(in the rows, 128 means zero)
Each path below is one point turned by a fixed rotation once a step. After each direction that follows a path, write how fast that rotation turns it, in degrees per step (0 if it stays still).
Each turn is a multiple of 5 degrees from 10 to 175, or 0.
Each row of a path follows its step; steps can be skipped.
path 1
step 0: [130 127 127 118 126 134 136 118 125 125 124 130 120 129 139 142 115 125
 128 124 120 134 124 127 123 120 136 129 123 126 129 133 130]
step 2: [132 134 123 126 123 124 122 132 124 131 130 119 129 128 118 133 139 127
 127 118 126 131 125 139 130 137 134 131 141 120 131 123 135]
step 3: [133 134 121 130 121 119 122 119 131 132 137 125 132 131 126 130 127 124
 133 126 131 133 116 132 123 121 140 131 126 120 141 128 125]
step 4: [124 132 129 130 123 130 130 130 131 129 136 120 126 127 141 126 116 124
 134 123 127 134 124 137 119 123 126 132 117 135 138 137 126]
step 5: [126 132 129 123 129 129 125 142 132 132 125 120 121 130 136 130 130 134
 129 131 129 138 137 141 121 133 115 129 128 126 130 135 137]
step 6: [129 132 121 123 131 125 125 128 137 131 124 130 131 136 125 128 140 126
 139 128 133 131 132 125 124 131 126 134 135 112 128 133 142]
step 8: [120 124 131 125 124 126 121 135 121 135 135 124 136 125 136 134 115 121
 130 124 125 135 126 121 123 134 122 116 124 134 126 133 131]
step 9: [125 124 123 113 124 122 123 133 119 125 129 139 127 137 130 134 127 127
 127 127 124 134 128 134 125 129 118 126 135 133 124 128 141]
step 10: [132 124 121 111 131 136 133 120 134 128 134 139 135 137 127 136 137 127
 126 123 125 128 129 130 123 123 125 131 132 123 135 123 128]
step 11: [130 129 132 119 130 143 138 126 131 127 135 118 134 127 125 132 125 122
 131 119 124 123 125 127 120 132 137 118 127 126 136 122 129]
Speeds:
[125 128 128 129 129 124 125 129 133 129 126 127 128 131 130 127 127 129
 131 127 133 127 130 122 129 128 123 128 127 128 127 131 129]
35
[131 127 129 130 127 125 128 128 129 126 133 129 129 134 127 128 125 130
 126 129 125 130 130 130 125 125 124 129 128 132 128 128 126]
70
path 2
step 0: [139 135 129 132 128 112 132 118 140 130 136 127 133 125 130 133 125 132
 133 133 137 117 125 129 131 119 124 126 124 122 117 132 136]
step 1: [143 118 127 113 127 127 136 126 128 122 120 132 128 136 121 134 133 128
 133 125 136 126 133 123 127 140 128 126 121 124 137 129 142]
step 2: [135 133 129 120 135 131 122 137 137 127 145 126 130 133 133 133 129 132
 134 132 129 132 129 113 135 128 124 127 124 121 136 124 113]
step 4: [129 133 126 128 129 128 139 112 126 123 133 126 127 121 134 129 127 145
 128 124 116 132 129 119 129 121 118 126 129 140 120 121 125]
step 5: [137 126 133 135 135 113 129 126 127 128 125 125 127 126 130 130 122 131
 110 129 122 135 140 124 123 130 139 122 127 126 127 133 143]
step 6: [129 134 123 123 127 135 134 138 128 125 125 129 133 132 126 117 136 140
 129 138 129 118 139 117 134 125 134 114 134 122 125 123 131]
step 10: [123 136 130 118 122 131 127 127 131 135 124 136 124 125 125 133 128 123
 116 133 121 128 122 126 127 138 135 115 124 129 120 110 138]
step 12: [141 121 140 126 124 124 128 136 131 119 137 126 137 129 124 122 130 131
 123 115 134 125 125 138 117 126 135 126 127 128 126 117 137]
step 13: [123 128 133 120 143 132 132 129 123 131 137 123 132 132 132 120 127 126
 139 120 130 119 134 125 133 125 115 116 125 130 138 133 138]
step 14: [130 130 131 125 135 135 122 133 127 124 127 128 124 132 144 128 117 133
 123 123 128 125 113 126 129 140 138 129 112 125 125 133 127]
Speeds:
[129 129 129 130 127 127 129 125 128 129 136 131 126 126 129 125 127 126
 127 130 129 126 127 124 129 128 128 128 130 128 129 134 125]
160
[126 124 125 125 127 127 131 127 127 132 128 130 126 124 128 128 130 129
 128 124 128 129 123 128 133 129 126 126 129 127 127 129 131]
115
[129 128 127 128 128 130 129 125 124 126 124 129 124 128 125 125 131 125
 128 128 128 124 130 126 130 128 125 125 128 131 132 125 127]
155
[127 131 128 131 123 124 127 130 125 126 127 129 130 127 129 130 129 126
 129 129 122 131 125 125 129 127 128 127 128 132 129 127 130]
60
[123 129 126 126 130 127 128 134 128 130 129 132 129 131 128 127 124 126
 126 130 127 125 130 128 131 124 128 125 125 127 128 126 126]
100
path 3
step 2: [129 121 129 139 121 131 136 113 129 135 127 117 120 138 137 123 121 134
 131 132 123 131 123 127 125 128 123 127 126 115 128 125 130]
step 4: [121 125 131 125 121 133 132 119 121 125 135 123 140 123 128 123 115 125
 129 129 124 120 117 133 126 123 140 134 132 128 126 121 138]
step 5: [122 121 132 119 144 125 129 137 125 125 123 136 138 137 134 121 125 120
 128 139 129 135 124 127 129 129 132 123 117 121 130 124 131]
step 6: [128 125 139 132 133 129 123 120 120 129 134 137 136 124 119 131 123 126
 129 128 146 128 126 121 119 118 132 124 134 131 122 132 123]
step 7: [128 124 129 126 142 132 139 127 131 126 140 122 126 131 133 116 125 122
 133 122 128 131 141 126 129 135 127 116 129 133 120 125 117]
step 8: [141 125 127 140 127 120 137 133 126 134 128 132 123 128 117 123 128 134
 126 134 136 131 130 125 117 138 128 132 126 134 115 130 134]
step 9: [126 127 127 135 124 134 131 125 116 132 130 118 116 133 133 125 128 136
 124 128 128 113 139 131 134 127 136 121 128 116 122 130 130]
step 10: [138 131 123 132 123 131 124 133 127 129 125 124 138 126 130 133 134 121
 118 139 126 129 124 138 132 140 131 117 133 132 122 122 141]
step 12: [127 125 121 116 132 133 126 130 122 133 121 126 129 135 127 131 133 115
 137 131 137 131 120 128 125 121 119 110 122 128 129 124 133]
step 13: [132 118 126 137 128 138 129 117 122 127 128 135 133 122 129 123 120 127
 140 123 133 136 125 138 122 121 131 132 131 142 130 124 126]
Speeds:
[126 132 128 129 126 128 125 129 128 126 128 131 129 132 124 127 127 129
 128 129 132 128 126 128 127 131 124 128 131 132 126 127 132]
160
path 4
step 0: [136 126 131 125 122 138 121 136 132 134 127 126 126 138 124 122 135 134
 122 135 129 128 131 108 122 132 129 133 116 137 122 132 133]
step 1: [133 122 124 126 134 133 130 124 128 138 127 125 140 122 128 118 122 135
 119 139 128 117 128 123 134 127 128 125 128 133 138 142 117]
step 2: [133 133 131 129 123 126 122 123 132 135 119 127 124 132 126 126 123 129
 130 135 117 130 121 104 132 124 123 130 121 132 135 130 137]
step 4: [133 123 131 126 127 123 124 119 134 143 131 130 129 128 136 119 117 127
 123 145 119 134 131 121 122 132 123 132 126 132 133 122 137]
step 5: [133 132 124 143 128 126 124 130 134 135 129 120 138 139 125 122 122 136
 125 132 133 119 129 116 136 123 125 128 131 136 116 124 129]
step 7: [140 129 133 132 122 127 127 126 132 128 123 115 133 140 133 136 125 137
 133 132 130 129 142 114 129 127 127 124 128 138 131 120 131]
step 10: [130 137 128 132 127 139 127 130 126 137 122 123 137 149 127 122 124 124
 132 131 126 119 124 121 133 131 128 123 118 128 136 134 122]
step 12: [137 127 134 134 136 131 124 124 131 145 127 118 134 143 129 131 122 116
 136 134 128 131 121 122 131 125 129 133 127 131 127 120 127]
step 13: [125 124 122 141 126 131 128 139 133 136 140 131 130 142 136 116 117 138
 126 132 124 132 126 131 128 130 126 133 128 131 132 133 134]
step 14: [130 126 132 131 121 121 129 119 126 132 128 118 137 138 131 131 111 125
 131 135 129 119 127 128 133 124 118 135 137 130 135 120 125]
Speeds:
[129 131 127 125 128 129 129 128 128 131 132 128 126 128 132 128 135 126
 130 131 130 128 132 127 129 128 130 130 131 128 130 126 129]
90
[124 130 127 128 121 130 127 128 128 129 128 128 129 127 126 123 126 127
 127 128 130 123 129 127 131 127 126 129 131 126 128 131 127]
85
[128 124 131 129 126 131 129 127 126 131 129 127 127 131 126 126 128 129
 130 127 124 128 135 131 125 130 131 126 128 126 128 131 128]
115
[126 129 128 129 131 125 124 132 123 127 127 124 127 128 131 125 130 129
 124 128 126 127 128 131 127 129 130 130 130 130 129 130 127]
145
